[6 7 3 3 6 0 4] out 4, 6

[8 3 3 6 1 3] out 3, 8

[-35  28 -45 -47   9] out 9, -35

[[ 52 193 152 205  95 147]
 [142 193 208 151 132 170]
 [ 14 144 158  42  77  27]] out 147, 14

[  9  -2  16 -33  35  33] out 33, 9

[7 4 2 9 2] out 2, 7

[-727 -119  539   35  360] out 360, -727
---
array([[ 0.5,  0.5,  0.8, -1.2,  0.5,  1.1,  1.2],
       [ 0.4,  2.3,  0.6,  0.5,  0.8,  0.9,  0.7]]) Out: -1.2

array([-0.11,  0.01,  0.07, -0.03,  0.13, -0.06]) Out: -0.11

array([-10.1,  11.2,   0.8, -16.2]) Out: -16.2

array([[ 121.01, -196.01,   54.06, -143.41, -135.26],
       [ 192.71,  119.41,  114.99, -136.55,  128.28]]) Out: -196.01

array([-0.950,  0.060,  1.206, -1.379]) Out: -1.379

array([  64.56,   26.83,  116.45,  122.36, -148.09,  -27.75,  189.71]) Out: -148.09
---
[221 122  68 128  54] --> 221, 54

[8065 5079 4918 3579 2836 3040 6122] --> 8065, 2836

[3 6 1 7 0] --> 7, 0

[  4  42   5 -38  33] --> 42, -38

[5185 9203 4961 1389 5825 8430 5711] --> 9203, 1389

[[34 35 41 32 80 23 14]
 [15 32 93 29 51 48 41]] --> 93, 14
---
[[ 40  -1  -1   8 -26  -4  32  20  74  32 -20 -20]
 [-18  34   7  20 -27  -6  -3  27  53 -35   2 -20]
 [ 16 -16  -4  -6 -33 -37 -12  52   2  16  -1  20]
 [-31  14  11 -19 -59  21 -22  -9  -9  32 -25  13]
 [ 53 -10  17 -30 -56 -33 -21 -30  58 -15 -19   1]
 [ 15 -30   2 -12 -23   9  18 -45  35 -25  -5  26]
 [ 28  30 -11 -12 -67 -24 -42  33 -34 -20 -25  30]] → 16

[[-41  63  43   8  -5  -9  15 -28 -52  18 -42   0 -41 -34 -71 -14]
 [-22  20  31 -14  17  17  12 -24 -28  34 -37  17 -22 -24 -40  -5]
 [-45  66  38  19 -19 -15  35 -23 -71  37 -40  11 -47 -77 -81 -24]
 [-17  27  17 -27  -9   5  18  -6 -23  -4  -9  -3 -49 -33 -14  -8]
 [-10  61  26 -47  26  29  39  -1 -36  11  -8  15 -19 -71 -58   5]
 [-20  33  24 -39  24  28  37  -3 -51  43 -23  22 -21 -60 -64  -2]
 [-25  65  42 -42  21  27  32 -16 -29  15  -8   0 -42 -27 -23  -5]
 [ -9  17  11  -4 -14 -11   9  -2 -18  -6  -6  -5 -20 -22 -12   1]
 [-46  34  41  13 -21 -13  35 -27 -71  35 -45  20 -55 -77 -78 -25]
 [-44  21  14  19 -21 -14  25 -18 -71  42 -44  21 -51 -76 -76 -26]] → -45

[[ 16  26 -11  15 -12   3 -89  57  -2  11 -84 -22 -22  -4]
 [-12  56  12  -7   9 -21 -21   2  38  31 -16 -62   7 -44]
 [-12  28  -4   9   5  24  -7 -18   3 -18 -36  49  18  -5]
 [ -9 -35  18   1 -40   5  12   4  -9  13 -33  23  13  -2]
 [ -6 -73  17   6 -26  63 -43  17  20  23 -14  61  17  45]
 [  2 -33 -26  -7 -38  22 -27 -18 -44 -45  27 -57  27   7]
 [ 15  15  38  -9  38  18  66  38  -1  14 -55 -36 -13 -33]
 [  5  51  -8  38  11   0  13 -58  -4 -27 -16 -11  16  -2]
 [ -7  15 -12 -25  -2 -34 -44  13  -2   5   8  45  13   7]
 [-13   1 -33   5  16  75 -27 -10  -9 -12  39  -7 -12 -30]] → -12

[[  3 -10   2   0  36  -5]
 [ -1  17   4  -4   8   1]
 [  0  -2  -1   0  -4   1]
 [ -1  18  -1  -6  -5  -2]
 [  8  11  -3   5   7   2]
 [  0 -76   1   1   4   2]
 [ -5 -37  -1   2  12   5]
 [  2   2   0  -3  -3  -4]
 [ -6  31  -2   2  24   3]] → 0

[[-27 -23  -4 -50 -10   6]
 [ 30  38  82  44 -16 -41]
 [ 46 -70  71  28  40   4]
 [ 14 -21  62 103 -41   6]
 [-23 -93 -77 -68  -3  73]] → 46

[[-85  10 -46  11 -27 -26  63  71   2  16  47 -27 -78 -18  -3]
 [-86 -35 -42  10 -35  -8  80  46  -5  40  17 -73 -45   5 -47]
 [-86  57 -18 -11 -23  83  17  21  24 -79  -9 -30 -33  69  10]
 [-85  33 -54   7 -11 -41  18  83  50  -4  21  47 -19 -78 -39]
 [-86  -3 -25  -1 -38  63  54  -4  47 -28 -69   4 -46 -17  70]
 [-86  30  -8 -26  14  73  -5  47 -65 -23 -27 -25  69   3  71]
 [-85   2   1 -40  59  26  29 -18 -51 -13 -31  67   7  65 -69]
 [-85 -24 -62  -1   3 -36 -25  47  84  40  -5  17  48   8 -64]
 [-85  -9 -69 -14  11 -16 -42 -12  54  85  51   3   0  36  45]
 [-85 -59 -67 -10   9 -22 -41   4  69  79  30  -5  16  47  22]
 [-86   8 -63  -2   4 -35 -28  42  85  47  -2  11  47  19 -55]] → -86

[[  9 -12  -4 -12 -12   6]
 [ 22   4 -34   3  29 -25]
 [-68 -12 -14  69 -18  64]
 [-19  75 -17 -34  37  27]
 [ 16 -75  18  34  20  -8]
 [-20  33 -12  39 -87 -24]
 [ -9  43  -6   4  -6  52]
 [ 32 -18 -30  -4  -6  67]
 [-11 -38 -17  20 -93 -21]
 [ 22 -81  -3  21 -27   6]
 [  2  57 -42  55  45 -28]
 [ 27  62  21 -19 -81 -30]] → -68
---
Q: -30  -8  -60  -49  -100  -76
A: -60
Q: 96  -10  60  -82  -29  -26  45
A: 60
Q: 83  -13  46  -27  -24
A: 46
Q: 90  -12  13  28  -72  7  -62
A: 13
Q: 4  -1  85  2  10
A: 85
Q: 68  -14  1  -74  -15
A: 1
Q: -90  25  -75  -7
A: -75
Q: -63  0  -7  -52  -44  35  -82
A: -7
Q: 68  -43  -80  33
A: -80
Q: -24  -87  -44  -19
A: -44
---
Input:  -47    26   -12  -103   -63    14   -28
Output: -47, -28

Input:
 -90    -9    67    13    12    75   -32
  74    -7     7    94   -24   -30   -20
  44    39  -100   -17    61     8    13
Output: -90, 13

Input:   0   75  -19   41
Output: 0, 41

Input:
  6  -50    1  -24  -88  -56
-57  -27  -22  -31  -80   76
Output: 6, 76

Input:  0  24  85  11   7
Output: 0, 7

Input:  -1  -23  -29   92    1   -2  -17
Output: -1, -17
---
-31  56  29  -93  49 => 29, 56
-5  21  43  -14  -41  -88  -70 => -14, 43
-10  -25  -94  0  -3  27  -14 => 0, 27
-7  -48  -96  -82  69  -10  -12 => -82, 69
2  -23  -18  29  -37  25  85 => 29, 85
-83  29  -20  10  103 => -20, 103
---
[1 5 3 8 6 3 3] 8, 1

[[56 81 55 52 48 52]
 [90 70 84  8  9 94]
 [48 89 20 82 29 36]] 94, 8

[39 47 73 24 80 51 67] 80, 24

[[ 85 180 182 111 135 241]
 [ 90 135 223 111 106 164]
 [108  91 155  29 154 159]] 241, 29

[[54 75 36 46 43 33]
 [55 78 39 43 41 23]
 [54 79 43 41 39 18]] 79, 18

[-511  369  958  713  653] 958, -511

[1 3 8 5 6] 8, 1

[[-224    2 -150  365 -383 -717]
 [ 521 -145   54 -595 -293 -139]
 [ -54 -358 -148 -551   50  529]] 529, -717
---
[[ 55  88 213  97 150  62 150]
 [163 149 198 189 166 116 136]
 [ 70  37 132  86 102 146 134]] -> 132

[[-568 -426  384 -135 -549  863]
 [-874 -302 -107  208   44  -38]
 [-193 -451 -181 -277 -286  215]] -> -181

[[90 84 18 11]
 [75 59 39 88]
 [31 29 88 86]] -> 88

[[  1   1  -1   0   5   8]
 [ -4   0   4 -13 -13  32]
 [ 10  -4 -19 -31  29  -7]] -> -19

[[  10   84  251 -242  173 -236  143]
 [-227  -26 -100 -442  329 -236 -693]
 [ 185 -574 -221  -84  725 -689  472]] -> -221

[[468 275 291 468 299 391]
 [823 388 771 527   2 587]
 [728 666 511 597 574 453]] -> 511

[[6952 7821 4043 2920 6354]
 [5817 7821 3677 3267 6354]
 [5477 3984 5508 9152 6354]] -> 5508

[[162 149 137  52  51]
 [157  91  85  72  71]
 [ 94 120 105 193 192]] -> 105

[[-143 -598 -626  433]
 [ 117  859 -286 -650]
 [-368 -787  453  205]] -> 453
---
-47  19  27  -76  -46  -69  -16
-46  12  23  -56  -31  -31  -24
-33  23  34  -60  -64  -48  -19
gives 12

-19  17  7  -34  19  -2
-34  12  -34  -27  48  78
gives 12

-30  -85  -8  29
10  3  73  26
6  42  -36  -62
gives 3

-40  -10  11  19  36  -73  -14
9  28  -30  -22  -43  -3  7
5  0  -1  -9  -3  -1  -2
gives 28

100  -63  -14  51  -94
37  -73  1  34  -15
gives -73

-4  -25  -2  -8  -13  -8
4  87  4  -1  4  8
2  20  -9  -8  -8  5
gives 87

-15  -12  -45  33  -3
1  -5  18  -76  -6
gives -5

-78  14  80  20  -44
-39  -74  -23  -13  72
-45  7  26  -77  -42
gives -74
---
-85,-3,17,-46,59,-94 -> -85

78,18,-76,29,-75
-19,29,52,10,17
-> -75

56,91,-54,-20,1,39 -> -20

66,-28,52,-83,-32 -> -32

-59,61,-78,-38,76,-5,-14
-45,52,11,95,-18,-21,-12
74,-64,-11,-39,23,64,27
-> -64

-27,-33,10,-32,-22,25,15
78,91,-59,72,-1,-72,-51
-> -59

-77,-3,-3,-6 -> -6

71,-31,28,64,-24
56,-77,2,36,35
71,-98,10,69,23
-> -77

-52,-31,-21,72,-31
-68,-5,-67,67,36
15,35,-86,-54,-22
-> -68

-25,-5,51,-54,99 -> -25
